Each row is where one point has got to under a steady rotation. How many ticks took it there?
The counts run from 0 to 599.
-9 0 3 8 -18 -33 29 11 18 2 38 -24 -6 42 25 -30 -38 7 3 -6 -19 15 34 -7
 -17 -36 -9 18 -6 11 4 15 : 266
2 -8 -23 12 -21 -16 13 5 18 4 41 -24 -29 25 17 -4 -3 -9 10 -25 -20 -19
 43 -18 -18 -37 -17 -5 14 -35 31 -19 : 472
11 -18 38 -25 -8 47 -2 -10 3 11 3 -24 1 -5 -10 -11 18 -16 24 2 -2 24 -23
 -20 8 -32 -29 32 10 -5 -34 -27 : 0
-14 25 8 39 8 -30 -21 10 -6 -3 37 -8 0 -15 7 -8 46 -45 -26 -23 -18 -9 16
 -13 -4 -12 -18 -17 -19 -25 -3 4 : 101
-23 -6 -14 -3 24 24 -12 -8 0 10 24 -12 -26 27 -2 2 14 7 10 -30 -35 -29
 24 -42 -11 9 -36 6 7 -9 -38 13 : 596
18 5 30 -22 -12 6 13 18 9 17 6 -9 1 56 2 -5 -9 -19 20 10 -19 15 3 -19
 -36 21 -6 18 -46 -33 -13 -19 : 4
5 -11 -5 2 -21 13 -20 24 -37 20 -14 -9 13 -18 -17 11 12 -7 24 11 2 17 -2
 -19 -47 12 -7 18 -37 -14 -23 -52 : 377
-2 -15 7 -16 -12 3 3 -12 1 2 17 -21 26 -29 -44 17 21 -32 4 6 39 29 -10
 -20 20 26 -29 -1 18 22 -32 -23 : 449
-18 1 -19 -14 12 -21 -13 6 4 37 -22 -14 -13 22 -5 -13 -15 9 -12 -40 6 0
 48 -4 41 10 10 8 9 36 -3 17 : 275
-9 6 24 6 18 44 -44 21 -15 20 -1 -13 -18 13 -9 -20 -12 26 -2 -6 -30 -23
 26 -41 1 -8 33 19 -14 -8 -15 -17 : 51
26 -22 -11 -12 17 -6 -4 -35 24 -15 -9 -20 15 -11 -36 11 -5 9 1 1 22 25
 -4 -2 45 66 -7 0 5 -8 -19 -5 : 200
-27 11 -14 0 -12 -17 -24 2 14 17 11 0 44 3 -23 33 24 -26 -17 -26 13 3 15
 6 10 54 -7 1 10 36 4 -39 : 486
5 -23 0 2 -22 1 0 12 -4 20 -31 -8 12 -26 31 4 37 -27 4 -38 10 46 -1 12
 31 -19 -2 -2 -12 -22 8 -39 : 287
47 0 -14 0 5 2 -8 -25 4 6 0 15 -19 16 0 -16 -54 -8 35 5 -11 5 27 15 -11
 -29 -24 -2 -9 -51 9 -22 : 214
-7 24 -15 28 10 -22 -38 -18 -1 -23 38 -23 20 16 -29 30 -28 -16 3 18 -24
 -12 -5 4 -38 16 -3 -9 -8 -13 -17 -12 : 432
-13 2 3 -31 1 -2 20 6 23 19 -23 8 8 16 -10 15 22 -54 3 0 10 23 29 -29
 -15 48 -11 -15 -17 8 -35 -21 : 75
5 -22 -23 17 33 26 -32 -26 2 -13 5 -23 5 2 -10 -17 -27 15 -10 23 -48 -13
 4 -16 -23 -36 -7 25 21 4 -42 -8 : 53
45 -52 15 7 -4 23 -5 -25 11 -37 -26 -16 -9 -21 -1 -25 -12 14 -15 17 11
 18 14 2 -15 -5 1 11 26 -31 -29 -7 : 124
21 -8 -14 -25 -18 -12 -2 12 -21 16 -18 22 -6 -27 15 -15 12 -7 16 -14 1
 31 18 -8 -9 24 -20 11 -31 -34 -18 -48 : 82
1 42 27 15 16 11 -31 -6 31 -8 29 -27 -21 15 12 -5 -13 38 18 -34 -24 -11
 1 9 24 17 -16 4 -9 -25 14 28 : 219
-36 13 24 16 -3 -18 -22 5 25 -37 -5 -18 18 -23 -3 10 -14 5 -28 -4 3 37 2
 14 -5 51 19 -3 11 42 -15 0 : 111
-23 -20 -23 17 -16 -20 9 10 -14 26 -2 -15 -4 31 20 7 1 -31 -19 -55 5 21
 29 -3 20 -10 -18 -19 -2 18 -10 35 : 24
-3 8 4 28 8 -23 -12 12 8 21 -18 -41 11 9 16 -49 5 -14 -36 -6 -13 -6 30
 -5 12 -42 25 18 7 28 -11 30 : 312
11 -12 15 29 -2 34 -15 23 -12 6 27 9 4 23 12 8 30 -13 -11 -36 -32 -6 7
 -17 0 3 -29 1 -30 -54 14 -9 : 550
4 9 -13 34 5 -20 6 20 -6 -12 11 -13 7 1 50 0 -6 20 9 -12 -31 26 2 12 -26
 15 -37 1 -48 -39 -11 13 : 343
-21 5 10 -12 0 -33 -5 1 -18 14 11 15 -18 -22 9 -24 -31 -18 -13 -42 11 40
 25 4 48 -33 3 -5 3 29 -7 -6 : 26
26 24 -17 1 22 2 -10 1 25 34 -6 -37 30 28 -9 -10 -23 5 35 27 -23 -14 16
 -1 -28 -15 -19 28 -17 -2 -15 -17 : 260
36 -28 -26 -17 19 18 -2 -6 14 26 -65 1 14 -8 4 -9 2 -12 20 15 2 19 27
 -10 -4 6 -9 11 -14 -16 -35 -20 : 331
-28 10 -10 7 -7 -8 -27 0 -30 50 11 -15 14 31 -22 0 -14 -51 -9 -13 -8 -13
 17 -20 -13 -37 9 8 6 33 -15 -14 : 563
11 -5 10 -7 17 21 -20 -14 -5 -19 -12 0 -22 -15 -8 8 8 2 31 -14 -11 20 -5
 -22 21 28 -6 -21 -31 -63 -20 -6 : 84
26 -29 6 -6 5 28 0 2 -10 21 -15 -20 -39 8 12 -32 21 1 20 -22 -19 3 15
 -30 12 -36 -4 9 -8 -47 -18 1 : 589
17 0 31 35 18 8 -28 -4 10 -34 -2 -26 13 -14 21 -6 7 13 -6 1 -39 29 -21 1
 1 -18 8 -3 -25 -51 -5 -16 : 47
5 -13 29 -1 5 63 -39 1 8 5 -3 -6 4 -28 24 -12 19 18 7 -29 -21 8 1 0 19
 -40 -5 19 9 -12 -10 -33 : 295
-16 2 22 25 3 0 25 17 29 -11 54 -34 -7 40 5 -4 -38 9 14 -9 -17 19 4 -23
 3 -27 -25 -4 -22 3 2 25 : 265
27 17 18 -26 -3 -25 -4 5 8 33 -10 -2 8 -35 -33 -27 6 -30 1 9 35 15 28
 -12 46 22 4 13 -11 8 1 -32 : 198
-4 -12 -29 8 18 -10 -9 -8 7 25 21 -59 17 -14 -14 -15 23 23 1 -13 -18 -12
 9 -29 42 -26 -22 21 17 23 -4 -1 : 519
-52 -18 -35 30 18 0 -20 -1 29 -37 19 -2 0 2 6 17 -27 3 -22 -17 -23 6 41
 -13 -17 0 6 -27 22 30 -13 -16 : 355
3 -4 24 16 0 3 0 18 37 -9 -9 -6 17 -1 -26 -12 -44 -15 -19 9 41 7 43 4 -5
 15 3 3 18 47 0 28 : 445
8 3 -43 9 11 -33 -1 20 -26 54 22 -19 12 10 -16 -7 -22 -11 9 -12 -7 -3 31
 -20 12 -33 -23 11 -28 10 0 -5 : 268
